[ 95 135 108 114] : S
[100  85  59 145] : F
[114 108  96 135] : Z
perm: [135  96 108 114] | Z
perm: [135 114 108  96] | Z

[135 132 142 135 143 158  90 121 186 107 109 149 131 115 174 106 143 153
 144] = Fena
[ 85 116  70 129 153 125 186 147 120 111  99 117 135 118 115 112 115 118
 119] = komef
[ 84  85 117 116 138 135 125 121 113 132 110 154 119 183  98 139  98 136
 160] = Rolu
[110 140 131 166 102 145 162 123 126 190 124 103  99 144 124 120 156 147
 137] = Sigu
[174 166 145 154 116 132 148 139 160 146 134 140 135  88 169 141 124 106
 123] = rugi
[129 133 194 123 122 144 103 114 162 141 110 157 156 102 137 140 163 119
 120] = Sog
[126 146 138 124 137 147  89 126 167  98 115 119 145  82 174  86 159 135
 126] = Tila
[133 153 191 124 145 132 101 111 168 109 111 154 153 105 149 111 152 139
 126] = lev
[174 166 145 154 116 132 148 139 160 146 134 140 135  88 169 141 150 126
 112] = Renu
[ 97 105  59 129 123 139 156 159 124 146  99 116 143  97 133 136 141  97
 116] = diz
[162 156 190 126 110 123  99 120 147 140 144 124 137 102 145 132 166 124
 103] = Vulal
[139 160 132 116 146 154 126 145 150 166 174 135 141 140  88 170 112 134
 148] = nobav
perm: [148 139 160 146 134 140 135  88 169 141 150 126 112 174 166 145 154 116
 132] | Renu
perm: [103 124 166 132 145 102 137 124 144 140 147 120  99 123 110 126 190 156
 162] | Vulal
perm: [148 134 112 170  88 140 141 135 174 166 150 145 126 154 146 116 132 160
 139] | nobav

[143 149 131 132 112 135 141 118 145 138 126  95] : P
[115 130 129 130 132 125 140 108 137 148 130 144] : X
[140 108 132 125 148 130 129 130 144 130 116 137] : D
[126 145 125 129 131 128 133 108 138 150 124 130] : L
[128 160 122 111 135 131 145 117 184 146 111 161] : U
[135 127 114 131 133 135 123 147 125 124 123 132] : K
[124 125 127 131 128 118 127 135 114 125 136 100] : C
perm: [130 124 108 125 126 131 128 145 138 133 129 150] | L
perm: [108 115 125 129 130 130 130 132 137 140 144 148] | X

[ 57 145 139 176 123 136  58 150  93 177  59  66 105 119 109 141  78  73
  79 176 114 193  93 152 155 102 198 131 146  93]  rogar
[190 144 178  64  89 144 143  98 195  86 126 123 134  56 148 175 147 157
 198 189 136 171  68  99 155 172 154 163 180 104]  Gen
[ 85 144  75 177 169  93 130 150 165 123 123  69 149 102 171  73  98 196
 174 104 117 195 183  97 115  65 188 176  77 143]  Sab
[150 141 173 191 163 186 112 169 171  66 126  90 135 130 144  69  89  77
 168 186  76 198  64 126  55 175 164 100 115 194]  ris
[ 77 104 149  85 171 177 130  73 195 117 123 143  65  75 188 165 183  97
 123 196 150  69 169 143  98  93 174 176 115 102]  fofog
[139 141  66 136  57 114 176 131 146 198 102 120 109  79 105  58 155  59
 176 145  93 123  73 152 177 150  93  93 193  78]  selu
[ 91 158 165  95 190 128  80 142 149 166 180 139  84 166 112 135  83 123
 122 119 153 134  57 192 133 144 144 123 199 159]  tel
perm: [198  58  66 120 109 152 150  73 141  57 177 136 176 155  78 131 114 139
  93  59 176 193  93 105 102 146 123 145  93  79] | selu
perm: [143  77 176 188  65 115  97 183 195 117 104 174 196  98  73 171 102 149
  69 123 123 165 150 130  93 169 177  75 144  85] | Sab
perm: [ 55  64  66  69  76  77  89  90 100 112 115 126 126 130 135 141 144 150
 163 164 168 169 171 173 175 186 186 191 194 198] | ris
perm: [ 75 130 115 117  73 123 183 102  65 150 196  93  85 195 143 104 188 143
 177 176  98 165  69  97 123 149 171  77 169 174] | fofog
perm: [ 57  58  59  66  73  78  79  93  93  93 102 105 109 114 119 123 131 136
 139 141 145 146 150 152 155 176 176 177 193 198] | rogar
perm: [ 65  69  73  75  77  85  93  97  98 102 104 115 117 123 123 130 143 144
 149 150 165 169 171 174 176 177 183 188 195 196] | Sab

[ 72 141  94 140] = zin
[ 72  93 142 140] = butun
[ 94 142  72 140] = kodof
[ 94 143 140  72] = Fam
[142 140  94  71] = kez
perm: [140  94 141  72] | zin
perm: [ 72  94 142 140] | kodof
perm: [142 140  72  94] | kodof
perm: [ 72 142 140  94] | kodof
perm: [140 142  93  72] | butun
perm: [140  94 142  72] | kodof

[ 86 135 128 112 180 115 123  57 123 121 125  49 131  68] : nuna
[123 112 128 125  49  68  86 180 115 131  57 122 123 135] : boki
[ 49  86  57 123 112 115  68 128 180 135 123 125 132 122] : depem
perm: [180 115  49  86 135 112 123  68 132 123 125 128 122  57] | depem
perm: [ 49  57  68  86 112 115 122 123 123 125 128 131 135 180] | boki
perm: [125  49 131  68  86 135 128 112 180 115 123  57 123 121] | nuna
perm: [121  49 123 115 125 180 123  86 131  57 128 135  68 112] | nuna
perm: [122 123 135 123 112 128 125  49  68  86 180 115 131  57] | boki

[ 96 125 146 116 108 129 123] = rudet
[135 149  95 145 190 125 114] = Dukor
[151 123 132 138 116 121 125] = kobuf
[108 125 129 123  96 116 147] = kod
perm: [129  96 125 123 108 116 146] | rudet
perm: [ 95 114 125 135 145 149 190] | Dukor

[135 107 130 152 118 133 134  93 116 148 126 123 131 138 129 123 119 129
 142 136 132 118 139 142 133 136 129 147 132 149 147 116 115 137 119 126
 110 114 118 137 125] -> Sos
[136 129 125 114 154 143 109 110 112 117 117 130 124 133 126 125 135 127
  99 125 126 138 128 154 114  91 121 149 133 115 117 107 147 146 134 102
 131 131 109 126 125] -> zul
[153 124 111 119 112 128 147  59 114 130 100 126 135 141 123 118 113 146
 128 137 146 123 135 154 133 140 137 155 137 140 138 118 127 130  89 149
  99 140  94 135 140] -> puleg
[111 133 140 138 112 135  99 141 155 149 137 123 118 123 119 140 154 140
 135 146 126  59 127 124  89 140 118 137 130 153 128 135 130 128 113  94
 146 114 136 147 100] -> taka
[114 102 133 154 134 131 107 142 133 126 125 109 124 125 127 125 136 110
 147 128 135 130 121 139 126  99 149 109 126 154 146 129 125 131 117 112
 114 117 115 117  91] -> kufal
[151 126 114 123 112 131 151  62 111 136 104 132 137 144 128 118 110 149
 124 137 138 120 136 149 135 140 144 153 134 145 139 107 127 136  87 142
 137 116 133 142 129] -> lopin
[128 146 119 118 139 134 126 108 145 102 107 128 126 123 142 110 136 105
 121 142 128 134  89 109 143  98 143 114 134 150 146 135 127 128 113 124
 110 118 113 112  87] -> vatot
[126 131 129 137 130 125 142 130 137 147 107 135 138  89 127 118 120 141
 127 109 137 147 114 120 131 132 114 118 118 135 118 135 143 122 146 133
 119 150 149 125 139] -> Tebeb
[112 126  89 119 142  98 145 110 135 146 128 121 134 136 110 118 109 108
 124 102 107 105 128 146 128 126 127 142  87 139 143 143 113 118 134 114
 128 134 150 114 123] -> libib
[151 126 114 123 112 131 151  62 111 136 104 132 137 144 128 118 110 149
 124 137 138 120 136 149 135 140 144 153 134 145 139 107 127 136  87 142
  97 131 100 132 131] -> mozad
perm: [ 91 117 115 117 114 112 117 131 125 129 146 154 126 109 149  99 126 139
 121 130 135 128 147 110 136 125 127 125 124 109 125 126 133 142 107 131
 134 154 133 102 114] | kufal
perm: [149 130 140 112 147 153 114 118 133 135 140  59 141 137 113 146 154 130
 135 126 128 111  99 123 123 100 135  89 146 140 140 138 155 127 124 128
  94 137 119 118 136] | taka
perm: [ 87  89  98 102 105 107 108 109 110 110 112 113 114 114 118 118 119 121
 123 124 126 126 127 128 128 128 128 134 134 134 135 136 139 142 142 143
 143 145 146 146 150] | libib
perm: [143 114 134 150 146 135 127 128 113 124 110 118 113 112  87 128 146 119
 118 139 134 126 108 145 102 107 128 126 123 142 110 136 105 121 142 128
 134  89 109 143  98] | vatot
perm: [140  89 153 118 133 154 128 123 140 137 135 126 149 137 112 135 146 100
 124  59 141 135 147 111 140 127 113 114 155 119 137 146 138 123 118 128
  99 130 140 130  94] | puleg

[173  87 100 157  98 157 129 138 122 163 119 149 154 118] : bitim
[124 123 152 126 172 144 189 132  87 141 149 155 121 118] : denaf
[117 170 150  98 139 158 128 111 173 136 135  77 127 112] : Kes
[157 138  98  87 148 118 100 173 157 154 119 122 129 163] : vepi
[158 150  98 139 136 127 135 111 173 117 170 128  76 112] : linuz
perm: [158  98 117 136 127 128 173 150 111  76 170 135 139 112] | linuz
perm: [ 87  98 100 118 119 122 129 138 149 154 157 157 163 173] | bitim

[113 166 124 134 134 141 114 110 112 132 150 105 167 180]  Zar
[131 100 100 136  80 149 109 199 145 147 176 151 105 126]  duz
[150 124 113 111 180 167 134 141 114 105 134 166 132 110]  nem
perm: [110 150 124 113 111 180 167 134 141 114 105 134 166 132] | nem
perm: [126 145 100  80 151 105 109 131 136 147 100 199 176 149] | duz

[ 90 114 137 132 124 134] -> vaz
[154  64 196 180 131 124] -> paba
[132 115 124 137  90 134] -> sige
[101 194  96 113 150 163] -> fudak
perm: [134  90 137 124 115 132] | sige
perm: [134 132 115 124 137  90] | sige
perm: [124 134  90 114 137 132] | vaz
perm: [ 96 101 113 150 163 194] | fudak

[131 131 131 131 121 127 123 132 131 120 122 121 123 126 120 131] = gur
[123 133 132 120 116 133 133 130 124 122 111 112 138 143 120 132] = Zafo
[131 127 127 131 127 126 124 128 130 125 128 128 123 123 125 127] = Sozel
[122 120 119 127 131 131 131 131 131 131 123 121 121 132 126 123] = vudub
[192  89  90 195  89  66  82 106 191  74 121 103  82  71  84  89] = Ladi
[100 118 116 100 178 131 166 110 100 160 146 150 163 153 160 118] = fator
[125 131 126 127 127 123 128 124 125 128 127 130 131 128 123 128] = rut
[136 135 136 135 120 132 120 136 136 121 120 120 122 127 120 134] = nono
[131 128 123 127 126 126 125 127 127 124 128 123 130 128 131 125] = tofeb
perm: [123 126 132 121 121 123 131 131 131 131 131 131 127 119 120 122] | vudub
perm: [124 128 130 125 128 128 123 123 125 127 131 127 127 131 127 126] | Sozel
perm: [125 128 128 123 123 125 127 131 127 127 131 127 126 124 128 130] | Sozel
perm: [121 131 131 126 131 131 121 132 123 122 123 127 120 131 120 131] | gur
perm: [127 128 124 130 125 128 123 126 127 128 125 127 127 131 131 123] | Sozel

[163  95 115 124 154 133 120 201 139 123  83 127 120 120 133  94 126 136
 125 103  91 102 134]  Dogel
[102  91 103 123 120 126 139 136 154 201  95 127 120 125  94 114 120 124
 134  83 133 163 133]  fot
[ 99  85 144 153 132 154 147 109 114 107 136 103 167 128 121 145  92 127
 109 140  95 131 139]  Kibev
[134 120 115 124 139  95  83 127 102  94 123 201 102 125 154 133 163 126
 136 133  91 120 120]  tago
[101 163 136 120 123 115  95  83 120 201 127 124 139  94 133 133  91 134
 103 120 154 126 125]  nisa
[169 139 151 134 137 133 131 171 145 122 111 162  81 129 131  86 158  75
 152 125 161 126  94]  Mumom
[127 149  86  81 102 105  95 167 145 164 103 126 120 114 140 148 156 186
 135  95 146 116 148]  dibul
perm: [103  91 102 134 163  95 115 124 154 133 120 201 139 123  83 127 120 120
 133  94 126 136 125] | Dogel
perm: [ 83  91  94  95 102 103 115 120 120 120 123 124 125 126 127 133 133 134
 136 139 154 163 201] | Dogel
perm: [201 134 125 120 120 127 103 120 102 126  95  83 163 133 136 133  91 139
 123 154 124 114  94] | fot
perm: [133 102  91 103 123 120 126 139 136 154 201  95 127 120 125  94 114 120
 124 134  83 133 163] | fot
perm: [103 123 120 126 139 136 154 201  95 127 120 125  94 114 120 124 134  83
 133 163 133 102  91] | fot

[132 147 147 101 146 100 131] -> Mupek
[166 122 124  86 119  86 167] -> kuvib
[112 121 121 133 122 128 112] -> gedu
[147 146 131 100 147 132 100] -> bibav
[123  86 122 119 167 166  86] -> zede
perm: [ 86 119 122  86 167 166 124] | kuvib
perm: [112 128 122 133 121 121 112] | gedu
perm: [131 100 146 101 147 147 132] | Mupek

[113 172 194  80]  mok
[176 107 144 114]  kenir
[144 115 107 176]  zuk
perm: [107 114 144 176] | kenir
perm: [176 107 115 144] | zuk
perm: [107 115 144 176] | zuk
perm: [ 80 194 172 113] | mok

[156 128 170 120 128] -> lem
[191 154  69 165 149] -> rabel
[112 140 134 157 157] -> pav
[109 102 146 129  54] -> Boge
[157 140 134 112 158] -> pezo
[191 154 150 166  69] -> bana
[156 128 170 120 164] -> Vibor
[191 165 148 154  69] -> mopa
[120 127 156 170 128] -> Rosag
[134 141 158 112 157] -> Tapup
[129 102  54 108 146] -> geref
perm: [112 158 157 141 134] | Tapup
perm: [ 69 154 191 165 149] | rabel
perm: [128 120 170 128 156] | lem
perm: [158 157 140 134 112] | pezo
perm: [ 54 102 108 129 146] | geref
perm: [ 69 148 154 165 191] | mopa
perm: [165 149 191 154  69] | rabel

[159 156 138 144 178 126 119  98] -> susov
[164 120  98 153 150 167 104 131] -> kopo
[134 146 119 127 116 140  58 120] -> Digo
[118 132 127 101 108 159  81  94] -> Bem
[117 145 164 129  71 132 151 119] -> tilem
[143 164 147 115 105 178 133 107] -> Dudo
[ 83 131 114 146 121 118 153 175] -> kuzi
[127 108 118 159 131  94 101  81] -> gukiv
[120 127 146 134  59 116 140 119] -> temiz
[120 153  98 150 105 167 131 164] -> Guto
[135 159 117 132 151  95 103  82] -> tubi
perm: [131 104 167 150 153  98 120 164] | kopo
perm: [101 159 108 132 118  94  81 127] | Bem
perm: [ 59 116 119 120 127 134 140 146] | temiz
perm: [ 98 105 120 131 150 153 164 167] | Guto
perm: [ 98 119 126 138 144 156 159 178] | susov

[110 108 122 114 130 139 132 135 109 133 109 138] : munan
[149 146 131 179 182 165  75 153 140 189 127 133] : Vidu
[132 138 135 133 108 130 115 109 110 122 109 139] : Velu
perm: [139 109 122 110 109 115 130 108 133 135 138 132] | Velu
perm: [138 110 108 122 114 130 139 132 135 109 133 109] | munan
perm: [108 109 109 110 115 122 130 132 133 135 138 139] | Velu
perm: [108 109 109 110 114 122 130 132 133 135 138 139] | munan

[ 95  74 157  81 194  86  77 184 116  83 198] -> moniz
[117 193 110 198 199 156 192 103 203 153 141] -> Disum
[ 90 174  74 157 155  69  87 163  90 157 138] -> lag
[126  62  80 199 195 140  65  66 159  57  90] -> Sepe
[ 86 105 192 169 168 118 151  90 119 157 110] -> gil
[117 107  87 192 154 163 144 161 198 188 141] -> fatu
[172  98  95  90 164  92  81 191 166  55 153] -> kare
[172 169 116 183  79  72 147 145  65 179 146] -> Bifoz
[ 57  92 158 120 187 113 148  97  88 162  88] -> pelip
[149  80 191 185 184 120 125 119  96  82 160] -> muf
[ 91 100  91 122 155 204 185 187  89  64  76] -> sib
perm: [141 188 198 161 144 163 154 192  87 107 117] | fatu
perm: [ 66 140 195 159  80  65 126 199  62  90  57] | Sepe
perm: [117 163 198 141 161 188 192 144 154 107  87] | fatu
perm: [ 87 188 107 192 163 161 117 141 198 154 144] | fatu

